In the data rows, 50 means zero.
Some points:
[52 58 68 62 78 51 48 61 46 29 39 41 48 43 51 59 55 47 33 76 66 47 15 53 53 63 69 82 62 50 71 56 68 50 58 43 48 47 56 47 61 38 55 35 48 39 37 39 60 62 69 68 40 45 36 22]
[31 28 53 60 42 41 49 77  2 56 76 57 50 45 54 42 55 53 44 45 32 55 64 43 45 44 65 54 43 70 58 49 44 52 68 24 50 33 59 66 71 29 49 45 57 81 46 64 53 41 62 47 50 50 75 47]
[42 63 35 60 53 41 49 61 54 44 38 55 44 53 55  0 50 64 54 55 87 44 60 58 32 67 45 55 48 51 23 50 44 31 42 41 50 51 53 51 48 64 65 58 47 35 56 50 40 41 51 58 44 53 55 39]
[64 31 43 32 47 97 54 46 44 58 63 28 41 21 55 31 39 52 56 40 34 34 53 58 52 49 29 73 57 61 46 40 47 99 63 50 34 51 27 46 59 53 47 47 58 41 52 51 73 51 46 68 38 34 64 47]
[40 34 32 51 39 35 40 50 54 86 54 56 57 63 56 49 71 70 52 76 39 60 57 42 51 39 51 79 40 70 40 34 67 69 44 39 90 41 67 31 47 35 22 58 42 60 23 22 40 50 62 55 39 51 43 63]
[66 66 47 61 56 46 64 26 43 31 23 61 37 42 73 47 45 61 59 57 22 44 56 41 60 64 29 48 49 38 51 41 44 30 56 49 43 45 45 58 51 59 59  0 30 58 30 40 42 48 53 50 61 67 51 71]
[53 63 45 37 48 68 28 48 47 50 67 58 42 64 55 41 43 48 60 70 52 75 34 67 59 46 70 50 31 62 65 48 35 57 39 75 70 67 36 50 52 51 47 41 48 43 45 79 61 42 45 51 51 94 55 56]
[39 80 49 42 39 59 48 50 51 67 67 20 58 58 51 64 52 58 53 42 46 47 44 51 61 48 33 54 45 55 30 30 58 27 32 58 55 51 64 56 32 49 80 37 50 63 44 62 63 46 57 24 44 40 33 15]
[46 66 40 55 46 61 47 39 51 56 51 51 44 29 54 61 41 64 37 36 58 52 42 45 55 41 32 41 52 46 53 73 24 22 73 55 54 32 35 47 57 47 15 95 62 25 36 42 65 36 61 53 65 46 46 36]
[57 56 74 46 58 63 60 51 31 39 59 54 61 59 63 49 52 56 80 36 50 34 43 33 62 58 64 28 33 40 39 57 58 61 33 36 36 40 62 24 66 31 39 51 36 29 48 50 37 33 28 46 39 55 42 40]
[30 61 55 77 50 69 61 58 60 47 27 53 46 40 42 52 48 51 46 51 25 65 40 60 64 31 46 38 65 61 43 42 44 61 53 62 40 41 97 27 49 70 67 70 58 66 49 56 39 60 29 72 65 66 50 40]
[64 33 46 91 48 53 23 58 24 45 41 50 59 61 11 53 24 40 61 73 39 56 56 59 54 59 47 35 49 49 49 44 46 42 30 49 43 54 52 46 40 44 47 57 50 38 53 49 46 52 81 37 42 37 34 67]
[42 44 62 15 33 58 50 29 59 43 56 58 61 39 19 43 38 38 24 33 63 52 62 43 84 77 51 55 38 48 47 43 59 40 59 44 56 44 61 52 62 38 73 55 34 55 50 43 53 38 50 79 35 53 38 77]
[26 43 65 69 36 43 64 39 53 69 43 16 52 60 46 66 57 51 51 50 57 63 56 44 39 55 50 64 48 36 51 74 53 58 23 34 46 45 30 56 36 66 40 53 20 56 61 71 62 42 64 64 41 68 71 57]
[53 54 52 42 52 48 55 46 46 57 51 48 49 38 27 60 45 64 42 45 51 55 44 57  9 12 79 25 35 42 44 38 70 48 67 46 44 82 39 49 47 67 62 42 55 53 37 30 36 14 60 66 35 49 44 52]
[59 69 59 42  0 41 70 92 57 55 52 57 40 48 57 51 56 54 44 51 54 45 46 73 61 53 35 34 52 54 60 71 50 44 45 45 46 57 47 54 51 64 52 21 56 21 52 55 50 66 42 56 57 42 30 53]
[36 15 35 28 84 47 91 64 35 50 62 47 51 57 46 54 50 45 22 50 37 57 47 61 61 57 53 60 55 57 35 59 40 47 38 91 42 42 39 32 47 56 30 43 55 52 42 45 28 42 55 49 43 50 52 46]
[14 35 33 49 37 50 44 19 55 36 49 65 56 38 47 78 72 34 70 67 55 53 44 44 32 58 68 50 58 47 21 21  0 60 35 49 55 55 52 39 60 47 48 50 77 49 42 52 45 59 68 46 46 33 49 44]
[64 89 73 36 89 46 57 59 41 67 58 54 46 37 61 63 65 29 61 57 55 39 64 61 35 55 35 50 48 67 67 57 34 47 50 46 42 46 56 55 16 47 57 62 39 41 51 46 31 55 51 57 36 52 52 68]
[47 34 72 39 52 43 50 41 49 53 65 53 29 47 58 27 64 59 57 20 49 64 36 39 63 53 41 47 73 52 74 28 52 43 74 48 48 53 15 15 22 58 43 52 34 56 46 62 42 67 48 46 45 35 26 49]
[48 57 68 51 76 43 54 44 38 65 34 62 39 56 40 32 47 44 44 25 47 27 82 42 77 27 58 54 46 60 44 59 42 62 42 37 60 99 47 57 62 46 33 41 59 60 44 53 60 66 47 59 58 40 34 49]
[37 34 38 43 47 60 28 63 63 27 40 37 47 62 43 59 54 49 62 35 49 39 33 50 59 28 49 57 39 38 41 61 31 42 56 31 49 39 68 52  0 51 54 45 78 43 57 28 50 57 57 40 62 66 77 69]
[51 45 54 41 57 72 31 47 40 28 68 61 76 52 46 50 99 60 32 63 49 42 70 63 55 39 32 58 48 49 48 54 49 60 57 53 47 43 24 47 67 73 54 55 50 57 86 40 44 43 53 41 72 68 29 40]
[58 58 53 68 45 21 25 46 42 57 73 61 26 43 40 52 58 44 40 27 42 50  8 66 35 63 40 51 57 27 29 43 52 55 28 73 56 40 57 69 38 38 51 46 54 43 71 31 56 46 30 65 78 47 70 49]
[42 45 46 39 45 43 48 46 38 57 46 54 34 60 52 73 32 60 40 65 99 30 48 49 61 70 46 48 55 54 75 34 59 62 35 44 38 57 49 43 42 67 45 63 70 71 43 38 49 35 41 29 79 62 57 39]
[50 54 46 47 42 47 30 34 53 45 49 60 60 77 83 49 36 47 22 41 49 31 52 68 41 44 88 59 31 52 31 51 54 59 60 62 31 26 50 37 48 59 43 56 44 64 50 66 47 68 59 42 52 26 48 72]
[49 53 56 51 44 41 49 60 60 55 42 43 92 51 53 46 45 62 68 34 35 50 53 44 56 59 83 72 78 39 55 52 41 41 52 65 35 58 48 98 52 58 51 65 45 40 32 41 38 55 50 42 45 64 47 51]
[50 50 45 43 46 53 46 58 61 63 24 64 46 77 43 57 56 69 50 33 68 42 49 34 37 49 37 23 59 61 58 45 39 65 56 90 47 50 54 47 61 31 60 46 31 47 77 48 45 65 87 49 47 55 71 41]
[38 55 58 45 59 63 27 55 72 79 60 50 53 55 44 45 38 36 53 74 31 23 44 21 49 53 52 42 82 58 49 57 68 33 64 41 65 44 40 52 76 71 35 32 59 56 57 54 35 49 40 53 49 38 63 65]
[32 65 52 61 55 40 62 48 53 39 54 15 39 71 65 40 48 47 73 57 53 58 69 73 54 58 54 53 42 35 78 24 54 35 66 60 41 55 71 60 73 43 25 53 49 48 76 38 52 34 51 52 43 34 47 67]
[88 55 19 57 48 61 82 49 42 69 51 49 42 45 49 38 66 32 60 64 66 56 48 30 64 66 70 44 28 29 53 64 50 47 59 56 55 44 59 73 47 70 45 58 45 81 54 38 60 83 52 43 29 39 45 47]
[43 38 48 53 45 52 55 36 52 52 55 28 76 41 47 44 46 22 56 62 49 41 67 61 42 54 70 38 54 47 56 67 46 59 72 63 74 53 43 31 34 23 52 34 22 66 51 41 52 47 44 55 99 45 53 30]
[42 44 50 57 63 39 50 45 40 53 57 38 81 39 48 53 34 43 63 45 95 74 50 48 47 30 32 55 43 62 38 54 56 58 66 54 45 38 41 45 67 48 44 23 64 51 52 53 36 78 24 49 36 58 37 56]
[59 63 32 40 60  9 45 55 52 29 39 29 62 39 48 59 39 64 41 59 46 43 32 59 71 47 30 28 49 44 48 50 36 64 62 38 69 60 50 62 60 66 50 64 11 42 55 68 50 46 35 34 36 37 70 49]
[51 49 17 50 49 62 42 48 52 27 35 35 47 73 49 65 82 36 46 42 47 53 35 49 28 60 27 33 54 67 55 57 64 40 44 47 29 60 40 66 52 39 61 63 53 36 24 55 59 57 12 68 65 44 47 69]
[41 35 78 44 65 67 48 73 71 55 26 48 57 35 70 41 47 66 34 56 45 61 44 50 44 63 51 36 40 35 54 51 42 67 42 57 62 49 32 62 38 27 54 49 68 67 57 50 70 38 21 32 50 39 27 68]
[73 55 48 42 45 40 53 42 46 53 33 75 37 49 28 67 46 71 57 66 42 55 84 61 51 52 61 58 74 45 36 40 65 39 55 50 44 25 34 46 41 32 56 56 62 36 62 65 59 51 20 37 45 51 68 36]
[66 46 29 43 55 49 67 34 52 56 40 49 64 37 70 42 46 51 50 39 45 65 41 41 57 37 56 55 41 52 68 46 68 54 31 34 58 45 47 59 50 40 51 48 73 51 76 87  6 42 72 64 85 40 46 54]
[56 64 50 46 54 49 53 22 77 42 73 38 54 39 40 15 61 57 32 39 41 50 49 64 42 47 44 29 65 54 80 72 56 56 33 46 41 51 51 30 61 37 51 51 69 58 30 39 53 61 50 12 39 68 76 44]
[72 54 40 75 53 30 60 81 80 26 61 55 45 44 58 70 48 29 58 21 52 44 63 26 38 59 59 53 47 54 39 44 63 39 42 54 68 50 56 38 55 70 57 53 47 32 59 49 83 49 54 48 57 73 44 57]
[55 48 46 37 34 50 60 48 39 46 36 66 58 79 52 51 20 14 43 55 42 57 41 43 10 22 30 78 69 28 48 47 41 32 44 38 49 55 61 48 54 40 45 56 44 66 54 47 62 41 49 41 40 60 38 44]
[58 19 64 59 60 63 44 36 70 39 64 76 33 45 69 48 40 57 64 47 59 61 66 52 46 51 30 53 46 57 71 86 62 39 56 53 44 67 79 78 37 65 52 43 24 36 55 56 47 41 32 48 34 22 51 24]
There is one direction along which these points spread out most. Take the direction at right angles to it along which they spread out most. Go by this last direction. Where along it does each point below lie, from 0 to 99? The average is 50, and the first point in the table lies past the average. One standard deviation of the points above along it is 16.
[37 34 38 43 47 60 28 63 63 27 40 37 47 62 43 59 54 49 62 35 49 39 33 50 59 28 49 57 39 38 41 61 31 42 56 31 49 39 68 52  0 51 54 45 78 43 57 28 50 57 57 40 62 66 77 69] 16
[43 38 48 53 45 52 55 36 52 52 55 28 76 41 47 44 46 22 56 62 49 41 67 61 42 54 70 38 54 47 56 67 46 59 72 63 74 53 43 31 34 23 52 34 22 66 51 41 52 47 44 55 99 45 53 30] 57
[50 50 45 43 46 53 46 58 61 63 24 64 46 77 43 57 56 69 50 33 68 42 49 34 37 49 37 23 59 61 58 45 39 65 56 90 47 50 54 47 61 31 60 46 31 47 77 48 45 65 87 49 47 55 71 41] 39
[42 44 62 15 33 58 50 29 59 43 56 58 61 39 19 43 38 38 24 33 63 52 62 43 84 77 51 55 38 48 47 43 59 40 59 44 56 44 61 52 62 38 73 55 34 55 50 43 53 38 50 79 35 53 38 77] 65
[58 58 53 68 45 21 25 46 42 57 73 61 26 43 40 52 58 44 40 27 42 50  8 66 35 63 40 51 57 27 29 43 52 55 28 73 56 40 57 69 38 38 51 46 54 43 71 31 56 46 30 65 78 47 70 49] 19
[57 56 74 46 58 63 60 51 31 39 59 54 61 59 63 49 52 56 80 36 50 34 43 33 62 58 64 28 33 40 39 57 58 61 33 36 36 40 62 24 66 31 39 51 36 29 48 50 37 33 28 46 39 55 42 40] 63
[42 63 35 60 53 41 49 61 54 44 38 55 44 53 55  0 50 64 54 55 87 44 60 58 32 67 45 55 48 51 23 50 44 31 42 41 50 51 53 51 48 64 65 58 47 35 56 50 40 41 51 58 44 53 55 39] 40
[48 57 68 51 76 43 54 44 38 65 34 62 39 56 40 32 47 44 44 25 47 27 82 42 77 27 58 54 46 60 44 59 42 62 42 37 60 99 47 57 62 46 33 41 59 60 44 53 60 66 47 59 58 40 34 49] 77
[47 34 72 39 52 43 50 41 49 53 65 53 29 47 58 27 64 59 57 20 49 64 36 39 63 53 41 47 73 52 74 28 52 43 74 48 48 53 15 15 22 58 43 52 34 56 46 62 42 67 48 46 45 35 26 49] 82
[46 66 40 55 46 61 47 39 51 56 51 51 44 29 54 61 41 64 37 36 58 52 42 45 55 41 32 41 52 46 53 73 24 22 73 55 54 32 35 47 57 47 15 95 62 25 36 42 65 36 61 53 65 46 46 36] 45
[72 54 40 75 53 30 60 81 80 26 61 55 45 44 58 70 48 29 58 21 52 44 63 26 38 59 59 53 47 54 39 44 63 39 42 54 68 50 56 38 55 70 57 53 47 32 59 49 83 49 54 48 57 73 44 57] 30
[50 54 46 47 42 47 30 34 53 45 49 60 60 77 83 49 36 47 22 41 49 31 52 68 41 44 88 59 31 52 31 51 54 59 60 62 31 26 50 37 48 59 43 56 44 64 50 66 47 68 59 42 52 26 48 72] 45
